Here are some points, each followed by its number:
-0.148  0.866 -1.073  1.838  0.270  1.883 -2.304  0.656 -0.251 -0.812 -2.060  0.820  1.160  0.151  0.910 -0.067 0
-0.134  0.926 -0.761  1.447  0.349  1.372 -0.935  1.137 -0.116 -1.188 -0.938  0.369  1.377  0.561  0.388  0.544 1
 0.406  0.933  1.376 -1.070  0.465  0.119  0.585  0.888  0.245  0.650  0.352 -0.921 -0.721  0.075 -0.301  0.148 2
-3.344  0.671 -0.621 -2.101 -2.181  0.165  1.974 -1.930  1.294  0.787  2.974  0.628  2.435 -0.312  0.293 -3.181 3
 0.565  0.599  0.654  0.797  0.103 -0.070  0.440  0.928 -0.446  0.631  0.521 -0.430  0.444 -0.318 -2.221  0.838 4
 0.106 -1.016 -0.450 -2.840 -0.386  0.716 -1.513 -0.723 -0.128 -0.619  0.235 -0.157 -2.677 -1.475 -0.025  0.514 5
-0.136 -3.111 -1.184 -0.200  0.299 -0.772 -0.358  0.272  0.601  1.674  2.526  0.611 -0.093  0.703  1.370 -3.510 6
 1.242  0.686 -0.625  0.434 -0.543  0.289  0.317 -1.429 -2.283 -0.664  0.195  0.730  0.635  1.620  1.187 -0.370 7
 0.453 -0.672  0.527  0.453  0.127  1.083  0.486  0.702 -1.126  0.101 -0.032 -0.150  1.047  0.302 -0.825 -0.145 8
New points follow, each followed by the numbers of its two nearest points above by angle, seen from the average point of the numbered points, nearest first.
 0.317  1.170  0.851  1.553  0.207  1.097  0.240 -0.021 -0.705  0.663 -0.661 -1.391 -0.028 -0.633 -1.519  0.403 4 8
-1.390  1.107  1.753 -0.199  0.228 -1.740 -0.759 -0.576 -0.427  0.621  0.293 -1.159 -0.145  0.378 -0.139  0.482 2 4
 0.811 -0.599  0.639 -0.285  0.324  0.297  0.024 -1.069 -1.500  0.944  0.068 -0.104  0.459  0.959  0.838 -0.204 7 8
-2.070 -0.786 -0.888 -1.029 -0.076  0.421  1.242 -0.052  1.237 -0.070  0.722  2.985 -1.507 -0.661 -0.543  2.471 5 3
 0.497 -0.364 -0.223 -2.046  0.371  0.487 -0.193  0.398  0.397 -0.247  0.207  0.986 -1.152 -1.182  1.087  0.296 5 2
 0.766  0.079 -1.564  1.628  0.158  1.734 -1.621  0.778 -1.321 -0.318 -2.169  0.744  0.742 -0.153  1.945  0.557 0 1
 0.711  1.577 -0.175  1.769 -0.267  1.805 -2.426 -0.772 -0.563 -0.087 -0.422 -0.633  1.975  0.094 -0.328  0.169 0 1
 0.720 -1.378 -0.921  0.034  0.772  0.791  0.170  0.895  0.263 -0.546 -0.458  0.329  1.164  0.192  1.058 -1.432 6 0
 0.116 -0.354 -0.394  1.557  0.353  1.438  0.126  0.298  1.308  0.109 -1.208 -1.298 -0.073 -1.034 -1.547  0.544 4 1
 1.143  0.701 -0.448 -2.626  0.108 -1.023 -0.526  0.346 -0.775 -0.220  0.728  1.300 -2.484 -0.298 -1.199 -0.885 5 2
 0.602  0.557  0.353  0.914  0.050  1.114 -0.377 -0.906  0.108  0.466  0.454 -0.703 -0.678 -0.162  0.772 -0.496 2 7
 1.163  0.820 -0.650 -0.951 -0.323  0.081  1.318  0.053 -0.747 -0.783  0.796  2.470 -2.106 -0.738 -0.023  0.738 5 7
-0.084  0.268  0.595  1.405  0.200  0.528 -1.205  0.200  0.385 -1.034  0.060 -0.033  0.589 -0.124 -0.285 -1.546 0 1
 0.934 -0.586 -0.559 -0.008  0.677 -0.174  1.026 -0.715  0.219  0.736 -0.923 -0.600 -0.077  0.475 -1.486 -0.499 4 8
 0.644  0.773 -0.025  0.566 -0.540  1.103 -1.711 -0.485 -0.491 -0.575  0.352  0.316  1.467 -1.348 -0.852  0.314 0 1
-0.243  0.508 -0.920 -0.917  0.268 -0.420  1.471 -1.017  0.940 -0.063 -0.978  3.083 -1.168 -0.427 -1.569 -0.439 5 3
-0.017  0.653  1.289 -0.781  0.508 -0.278  0.456  0.527  1.083  0.080  0.909 -2.252 -0.711  0.203 -0.368  0.058 2 4
 0.783 -0.118 -0.017  0.018  0.169  0.247  0.473  0.200 -0.217  0.640  0.343  0.208  0.948 -0.025 -0.995 -0.263 4 8
-2.203  0.742 -1.603 -1.326 -0.073 -0.333  1.507 -1.292 -0.558 -0.079  2.166  1.738  2.070 -0.276  0.495 -1.639 3 6
